In the rows, 128 means zero.
The rows below fall into families. The same turns and mirrors carry the whole set onto itself and the rows of a family onto each other. For each named row, which other rows are in its family? Write them in the order they are listed.
These 30 rows form 10 families of 3 rows each.
nusuz: [129 119 126 115 115 118  92 123 114 127 116 142 143 141 117 116 132 138
 154]
kuvi: [149 116  92 128 148 166 121 142 108 122 149 162 125 157 152 113 130 150
 138]
Nopof: [137 136 108 153 139 169 148 131 100 115 153 159 121 133 140 127 135 160
 141]
Notad: [150 125  96 145 142 158 152 135 105 122 146 153 116 149 160 121 126 143
 124]
vobo: [119 131 113 139 142 130 140  86 122 101 114 140 120 129 140 122 155 139
 141]
nog: [140 119  96 136 151 148 145  99 142 112 135 148 125 158 117 126 143 151
 156]
tife: [115 141  94 114 152 144 131  88 110 114 115 145 119 142 128 104 165 155
 134]
mipaf: [118 104 126 113 132 113 106 134 108 134 121 139 137 134 129 101 120 154
 113]
rerok: [124 106 115 107 128 122 139 122 114 128 120 160 134 133  89 124 148 158
 136]
Duba: [130 102 117 110 140 121 106 125 100 128 118 139 142 129 125 118 116 137
 111]
biki: [147 131 115 151 110 131 133 144 111 130 148 155 126 152 144 125 126 134
 148]
ped: [140 134  97 129 121 143 138 146 108 128 156 149 132 151 162 107 120 137
 149]
gem: [ 94 143 111 145 144 137 133 100 116 114 123 135 116 154 126 102 153 155
 140]
vifa: [143 118 106 150 140 151 140 147 116 125 144 149 123 159 165 102 125 153
 130]
zifen: [128  95 126 107 134 122 110 131 118 126 104 127 132 148 122 106 129 132
 130]
pomo: [121 120 111 101 121 110 105 126 111 131 135 137 150 132 131 104 119 138
 142]
guzab: [120 142  89 123 148 127 117  91 129 115 142 155 113 138 124 105 155 159
 137]
zeg: [118 138 103 122 143 139 125 101 129 122 117 142 115 143 136  86 164 163
 141]
Kobol: [126 122 100 125 143 143 128  95 121 119 121 144 114 143 109 100 175 149
 150]
gan: [127 101 113 144 141 157 132 139  95 124 145 157 144 156 121 136 119 162
 144]
mas: [135 114 116 153 144 167 133 134 100 114 131 153 127 130 163 134 139 141
 138]
Garol: [118 149 104 136 116 137 132 108 110 114 119 150 127 164 132 105 163 148
 167]
tene: [126  97 129 113 125 125 131 126  93 113 101 143 137 128 135 124 141 132
 124]
Munin: [117 153  93 114 129 137 124 107 119 123 135 147 133 144 143  91 156 151
 163]
Pivo: [124  92 125 127 129 121 110 127  96 134 135 142 139 130 105 115 128 142
 123]
sunes: [147 108 101 159 141 156 149 134 104 120 152 146 121 166 142 115 134 139
 141]
Vudev: [124 102 105 101 130 110 122 127  95 118 128 148 140 153 117 107 122 143
 115]
tadoz: [142 121 117 148 133 161 138 156 111 136 142 155 106 134 144 115 138 146
 129]
mima: [113 130 110 121 146 134 131  82 118  95 116 133 137 150 116 110 143 151
 148]
sizuv: [151  96 126 103 127 135 125 140 112 120 118 147 139 128 117 121 120 137
 129]

Which other rows belong to the same family as vifa? mipaf, zeg
Which other rows belong to the same family as tene? vobo, mas
Which other rows belong to the same family as gem? zifen, tadoz
Which other rows belong to the same family as rerok? nog, gan
Which other rows belong to the same family as sizuv? Nopof, mima
Which other rows belong to the same family as guzab? kuvi, Vudev
Which other rows belong to the same family as Munin? ped, pomo

The rows below fall into families. The same turns and mirrors carry the whole set onto itself and the rows of a family onto each other. For each named row, which other rows are in its family? Write them in the order they are listed.
These 32 rows form 4 families of 8 rows each.
mim: [155 127 109 105 124 154 134 106 140 115 145 124 111 121 109 139 138 101
 150 106 146 155 154 113 135 132 176 116 119 144 151 115]
teg: [155 123 131 105 107 135 146 104 148 126 138 114 110 135 104 135 146  98
 151 109 134 148 131 117 140 115 184 125 110 144 149 119]
bomi: [130  95  99  89 132 142 150 121 131 137 126 118 132 123 137 102 134 132
 131 113 111 142 127 100 136 124 171 161 115 144 135 133]
Dul: [157 138 122 116 125 120 108 119 112 122 100 127 133 147 127 143 136  92
 128 101 176 144 127 105 130 126 141 115 101 154 122 136]
Fik: [149 129 106 109 142 125 142 117 153 139 128 128 147 139 145 141 166 104
 115 105 129 161 132 100 145 135 171 127 123 135 150 165]
putu: [144 148 134 109 128 130  90  95 145 129 117 113 118 125 128 133 118 123
 155 123 165 144 115 126 121 115 145 135 130 123 130 108]
vopat: [119 134  87 132 146 127 104  97 157 134 112 110 138 109 156 109 143 133
 112 116 125 146 127 112 146 114 140 140 127 123 141 128]
tideg: [148 134 128 115 139 139  91  89 138 114 120 112 135 123 143 133 133 114
 155 124 157 147 118 118 144 124 142 135 125 129 149  89]
Kada: [139 142 113 110 163 125 121 125 129 117 115 133 151 126 141 134 140 110
 134 101 141 135 109 105 121 144 153 174 142 149 113 139]
damo: [134 130 122 113 131 138 122 106 110 115 111 123 153 150 124 139 135  90
 148  99 170 131 136 109 143 138 140 112 102 140 122 140]
temeb: [157 141 123 117 129 121 110 125 116  97 113 125 145 135 119 147 159 101
 131  99 167 140 135 109 146 120 154 127 106 151 128 151]
zitet: [132 141 123 109 151 116 122 125 128 129 106 121 145 128 156 139 146 108
 133 111 134 123 109 124 111 151 151 168 122 145 109 134]
Gor: [128  90  95  95 134 142 151 117 142 139 107 111 118 119 130 109 149 124
 127  95 115 141 133 123 114 121 173 149 122 148 127 135]
gak: [132 136  93 128 139 157 144 116 152 137 131 125 138 127 136 141 146  95
 104  96 135 136 135 109 141 148 156 118 121 139 135 156]
Palad: [143 148 144 118 134 124  84 103 145 119 126 108 122 140 133 133 144 123
 158 122 149 133 120 120 123 129 151 141 124 126 131  98]
Tanek: [129 109  79 103 139 128 147 104 129 124 124 113 116 108 123 123 142 133
 136 108 108 145 143 122 127 130 172 150 131 154 125 138]
zat: [126  97 104 104 130 120 157 117 141 135 122 105 117 111 126 113 128 125
 130 101 108 139 126 110 127 121 178 158 112 142 122 137]
Guki: [150 128 107 124 139 138 141 110 154 143 112 125 127 141 145 142 163  95
  97  98 133 156 125 105 123 142 157 120 120 152 137 153]
lusi: [130 150 145 125 133 139  96 100 141 106 136 125 128 125 123 144 137 127
 148 114 160 141 120 119 127 120 146 150 130 126 121 106]
tezav: [144 110 132  96  96 139 138 116 142 121 139 125 116 124 117 142 157 113
 144 113 139 160 139 120 151 118 165 135 109 138 155 123]
ramur: [124 120  94 109 126 112 111  97 119 111 112 111 128 125 119 101 135 128
 155 107 144 150 159 106 143  96 150 122 108 129 129 123]
piv: [151 110 123  97 108 142 135 113 142 134 130 124 105 136 116 145 157  98
 146  96 146 159 138 118 129 116 169 114 115 146 141 109]
lobeg: [140 137 115 115 151 125 121 111 129 132  95 120 131 124 150 128 126 109
 125 113 146 136 102 121 109 147 139 168 136 148 114 144]
nakof: [131 138 111 125 156 124  97 102 169 138 124  99 130 124 149 106 137 150
 111 111 118 139 120 102 129 129 153 134 116 124 124 129]
Vum: [130 119 114 111 155 136 124  96 120 127 105 114 150 125 153 148 138 116
 134 113 134 127 100 127 135 154 138 157 131 150 120 133]
folu: [129 136 103 119 151 139 108  91 168 143 107 101 132 120 144 103 131 147
 113 116 129 140 122 121 118 113 157 133 127 119 132 141]
beg: [153 144 112 113 139 137 149 113 162 142 125 126 143 131 138 137 159  95
 102 102 123 144 121 113 139 133 171 120 107 151 137 154]
vavo: [124 114 116 115 120 142 107 106 119 108 124 101 132 132 120 108 129 149
 132 118 144 129 140 102 143  93 159 125  89 135 127 123]
Mipos: [133 112 119 121 123 116 104 109 130 120 115 101 128 129 107  95 121 140
 137  98 142 137 148 101 139 102 165 127  90 130 128 117]
Paveb: [133 112 105 100 121 134 106 110 132 127 107 102 129 126 113 103 130 138
 141  99 150 136 145 116 131  87 166 112  98 130 127 119]
vad: [116 137 111 128 163 140 109  91 156 136 133 111 146 134 150 116 130 147
 118 120 127 142 120  92 124 118 163 138 124 116 127 133]
ridan: [151 148 132 117 124 121 117 124 118 120 103 130 157 147 123 134 147  91
 132 100 163 131 138 117 134 126 158 122  90 151 128 133]

Which other rows belong to the same family as tezav? bomi, Fik, Kada, temeb, lusi, vavo, vad
Which other rows belong to the same family as damo? mim, vopat, tideg, gak, Tanek, ramur, Vum
Which other rows belong to the same family as Gor? Dul, putu, Guki, piv, lobeg, folu, Paveb

